Here are some points, each followed by its number:
[-0.29 -0.64 -0.64 -1.90 -0.82  0.54  1.97  1.53  0.50 -2.16  0.55  1.03
 -1.83 -0.11 -0.30 -1.42 -0.92 -1.21  0.99  2.37 -0.05 -1.41  2.35] 0
[-0.49  3.37  0.82 -2.08 -0.70 -1.81 -1.44 -1.88  0.45 -0.12  0.20 -0.36
  0.36 -0.59  0.86  1.57 -0.24 -0.26 -1.84  1.49 -1.58  0.97  1.29] 1
[ 0.26 -0.49 -0.69 -0.49 -0.08  0.19 -0.17  2.02  0.26 -1.92  0.43  1.79
 -0.89 -0.93  1.65  0.12  0.73  0.90  0.69  1.17  0.69 -0.88  3.23] 2
[-0.45  1.19  0.04 -2.11 -1.19 -1.06 -0.23  0.59  0.29 -1.33  1.32  0.43
 -0.11 -0.15  0.17  0.66 -0.46  0.06 -1.14  1.25 -0.48 -0.07  1.86] 3
[ 0.33  1.93  1.56 -0.60  0.11  0.01 -1.06 -0.51 -0.30  1.89 -0.24  0.29
  0.35  0.86 -1.50  1.58 -0.33 -0.91 -2.22 -0.86 -0.08  2.07 -0.61] 4
[ 0.40  1.53  1.46  0.20 -0.07 -1.12 -1.87 -0.29  1.48  0.88  0.77  0.54
  0.75 -0.37  0.54  0.98 -0.85 -1.13 -1.43  1.20 -1.66  1.79 -0.01] 5
[ 1.09  1.45  1.18  0.74 -1.15 -0.75  0.66 -1.43 -1.40  0.95 -1.96 -0.34
 -0.97  0.95 -0.14 -1.38  2.59 -0.05  1.51  0.66 -0.90 -0.64  0.51] 6
[ 0.02 -0.01  0.14 -0.88 -1.29 -0.44  1.87  0.58 -0.03  0.90 -0.96 -0.76
 -0.62  1.16 -0.85 -0.34  0.57 -0.34  0.42  0.28 -0.79 -0.51 -0.16] 7
[ 1.55  1.92  2.60 -0.82 -1.35 -1.02 -0.63 -0.46 -1.06  0.83 -0.55 -0.83
 -1.63  0.01  0.80  0.55  1.43  0.61 -0.18  1.71 -0.83 -1.02  2.67] 8
[-2.22 -2.91 -2.15  0.43 -0.41  0.61  2.09 -0.43  1.49 -0.85  1.13 -0.18
  1.39  1.36 -0.62 -0.75 -1.67 -0.69  1.11 -2.27  1.74  0.28 -2.68] 9
[-1.01 -1.56 -0.65  0.26  1.10  0.71  1.19 -0.24  1.22 -0.24  0.54  1.03
  1.55  1.18 -0.11  0.50 -0.98 -1.10  0.67 -1.95  0.67  1.72 -1.50] 10
[-0.02  0.28  0.48  0.37  0.30  0.11 -0.62 -0.10 -0.10  0.56  0.30  0.21
  0.36  0.17 -0.37 -0.24 -0.45 -0.43 -0.64 -0.60 -0.17  1.42 -1.16] 11
[ 0.51  1.26  0.85  1.13 -1.38 -0.50  1.02 -1.82 -0.84  0.74 -1.37 -0.21
 -0.26  1.02  0.22 -1.58  2.28 -0.57  1.74  0.70 -0.92 -0.37 -0.49] 12
[-0.26  0.99  1.18 -0.82 -1.48 -1.28  0.13 -1.87 -2.03  1.38 -1.50 -0.84
  0.67  1.78 -0.85 -0.04  1.26  0.49 -0.59 -1.80 -0.27 -0.08 -1.04] 13
[ 1.14 -0.10  0.88 -0.66  0.09 -1.10 -0.03  0.03 -0.04 -0.20 -1.43 -2.03
 -0.62  0.04  0.04  1.32  1.15  0.81  0.33  0.10 -0.63 -1.41  1.05] 14
[-0.35  0.82  0.56  0.20  0.03 -0.15 -0.69 -0.48  0.14  1.18  0.48  0.29
  0.95  0.44 -0.79 -0.24 -0.68 -0.82 -1.06 -0.58 -0.28  1.61 -1.47] 15
[-0.61 -1.03  0.48  0.87 -0.85 -0.57  0.51 -0.52 -0.78 -0.17  0.19  0.07
  0.46  0.90  0.89 -1.32  0.73  1.36  1.74 -0.95  1.24 -1.37  0.06] 16
[-0.36 -0.26 -0.86 -0.61  0.64 -0.77 -0.19 -0.07  1.66 -0.82  0.14  0.42
  1.28 -0.84  0.27  1.77 -1.71 -0.63 -0.34 -0.51 -0.38  1.80  0.06] 17
[-2.12 -2.20 -1.12 -0.14 -0.39  0.36  1.94 -0.66  1.46 -0.91  0.71 -0.15
  1.43  2.42 -1.25 -0.05 -2.10 -1.03  1.06 -2.69  1.79  0.43 -2.37] 18
[ 1.51 -1.40 -0.40  1.55  1.59  0.82  0.00  1.61 -0.02 -0.10 -0.52  2.53
 -1.46 -1.11 -0.44 -1.82 -0.02 -0.88  0.29  1.45 -0.05 -0.30  0.81] 19
[ 0.07  0.33 -0.49 -0.07  0.18 -0.04  0.08 -0.47 -0.39  0.12 -0.01 -0.50
 -0.04 -0.06  0.44 -0.35  0.15  0.06  0.39  0.06  0.12 -0.39 -0.34] 20
[ 0.60 -0.49  0.11  0.56  0.59  0.23 -0.31  0.25 -0.41  0.58 -0.50  0.61
  0.26 -0.14 -0.46  0.42  0.29  0.40  0.00 -1.05  0.32  0.94 -0.42] 21
[ 1.25 -0.45  0.16  2.49  0.64  1.28  0.18  0.74 -1.34  0.23  0.04  0.28
 -1.04  0.19 -0.91 -1.46  1.62  0.68  1.36  0.81  0.80 -0.85 -1.07] 22
[-0.35  1.05  0.48 -1.32  0.37 -1.42 -1.29 -2.16 -0.15  0.60 -0.15 -3.28
  0.24 -1.40  1.56  0.88 -0.42  0.51 -1.19 -0.47 -0.64 -1.04  0.08] 23
[ 0.80  0.02 -0.34  1.15  0.72  0.73 -0.14  0.35  0.81 -0.34 -0.23  0.40
 -0.80 -0.73  0.80  0.33  0.32 -0.49  0.09  1.25 -0.59 -0.06  0.39] 24
[-0.39 -1.95 -1.40  0.09  1.48  0.74  1.01  0.06  0.73  0.03 -0.26  0.95
  0.24 -0.15 -1.23 -0.64 -0.97 -0.71 -0.72 -1.83  0.53  0.59 -2.55] 25
[ 0.47 -0.57 -1.04 -0.78  0.23  1.30 -1.30  4.10  1.00 -2.64  2.81  2.92
 -0.78 -3.08  1.97  1.17 -1.26  0.81 -0.65  2.68  0.15  0.14  3.20] 26
[ 0.11  0.60  0.52  0.02  1.00  0.01 -0.90 -0.96  0.09  0.24 -0.92 -0.29
 -0.77 -1.93  0.93  0.26 -0.53  0.16 -1.36  0.61 -1.07 -0.13  0.42] 27
Which three points above are nearest to each new point by angle, seen from the average point of the numbered points? Their numbers follow each, nearest first.
[-0.16 -0.27 -0.33  0.21 -0.24 -0.24 -0.91  0.63 -0.81 -0.26  0.46 -0.43
  0.25  0.13 -0.04  0.16 -0.06  0.99  0.03 -0.43  1.15 -0.70  0.43] 16 20 2
[-0.63 -0.87 -0.29  1.34  0.24  1.01  0.88  0.46 -0.05  0.59  0.77  0.10
 -0.37  0.42 -0.78 -2.16 -0.34 -0.92 -0.05  0.32  1.11 -0.63 -1.17] 22 9 25
[-0.39 -1.30  0.24  1.02 -1.20  0.11  0.84 -0.70 -0.55 -0.42  0.40 -0.42
  0.32  1.08  0.97 -1.07  1.03  1.15  2.04 -1.04  1.20 -1.01 -0.46] 16 9 20
[-0.01 -0.41 -0.03  0.61  0.60  0.67 -0.41  0.54  0.41 -0.63  0.86  0.39
  0.23 -0.35  0.57  0.53 -0.44  0.06  0.11  0.15  0.47  0.28  0.14] 26 24 2
[ 0.37 -1.38 -1.50  1.94  2.55  0.93  0.60 -0.64  0.14  0.02 -1.64 -1.48
 -1.44 -2.36  1.34 -1.71 -0.19  0.85  0.85  0.13 -0.13 -2.29  0.09] 20 24 22
[ 0.35  0.87 -0.70 -0.62  0.39 -0.21  0.61 -0.85 -0.74  0.48 -1.97 -0.19
 -0.74 -0.02 -0.65 -1.32  0.47 -0.06 -0.35 -0.11 -0.66 -0.55 -0.59] 6 12 13
[ 0.72 -0.92 -0.20  0.72  0.75  0.71  0.03  1.01 -0.42 -0.43 -0.21  0.99
 -0.74 -0.82  0.08 -0.74  0.19  0.01 -0.04  0.45 -0.03 -0.20  0.25] 19 22 24
[-0.55  0.23 -1.60 -2.16  0.12 -0.40  1.14 -0.43 -0.15 -0.42 -1.55  0.97
 -0.27  0.63 -2.05 -0.59 -0.28 -0.75 -0.69 -1.27 -0.45 -0.04 -0.98] 25 18 7
[-0.90  0.35 -0.89 -1.22 -0.46  0.00  1.53  0.20  0.29 -0.82 -0.01  0.12
 -0.56  0.63  0.16 -0.94 -0.59 -0.39  0.05  0.83  0.13 -0.40  0.05] 0 7 9
[-0.16  0.53  0.78 -0.09 -1.11  0.29 -0.67  1.18 -0.72  0.04  1.73  0.14
  0.28  0.49  0.15  0.26  1.04  1.27  0.03  0.23  0.90 -0.04  1.68] 2 3 26
[ 0.08  0.02  0.07  0.78 -0.40  0.65  0.10  0.22 -0.02  0.04  0.33  1.03
 -0.23  0.30 -0.29 -0.59  0.12 -0.87 -0.12  0.98  0.16  0.59  0.07] 19 22 24
[-0.37 -0.03 -1.07  0.17  0.21 -0.24 -1.00  1.05 -0.23 -0.77  1.75  0.28
  0.74 -0.45 -0.20  0.51 -0.83  0.03 -0.34  0.10  1.11 -0.12 -0.89] 26 9 17
[ 0.20  1.19  0.70 -0.76 -0.97  0.73  0.00  0.36 -0.37  0.45  0.45  0.45
 -0.42  0.47 -0.59 -0.61 -0.05 -0.59 -0.31  0.85 -0.55  1.02 -0.15] 4 15 11
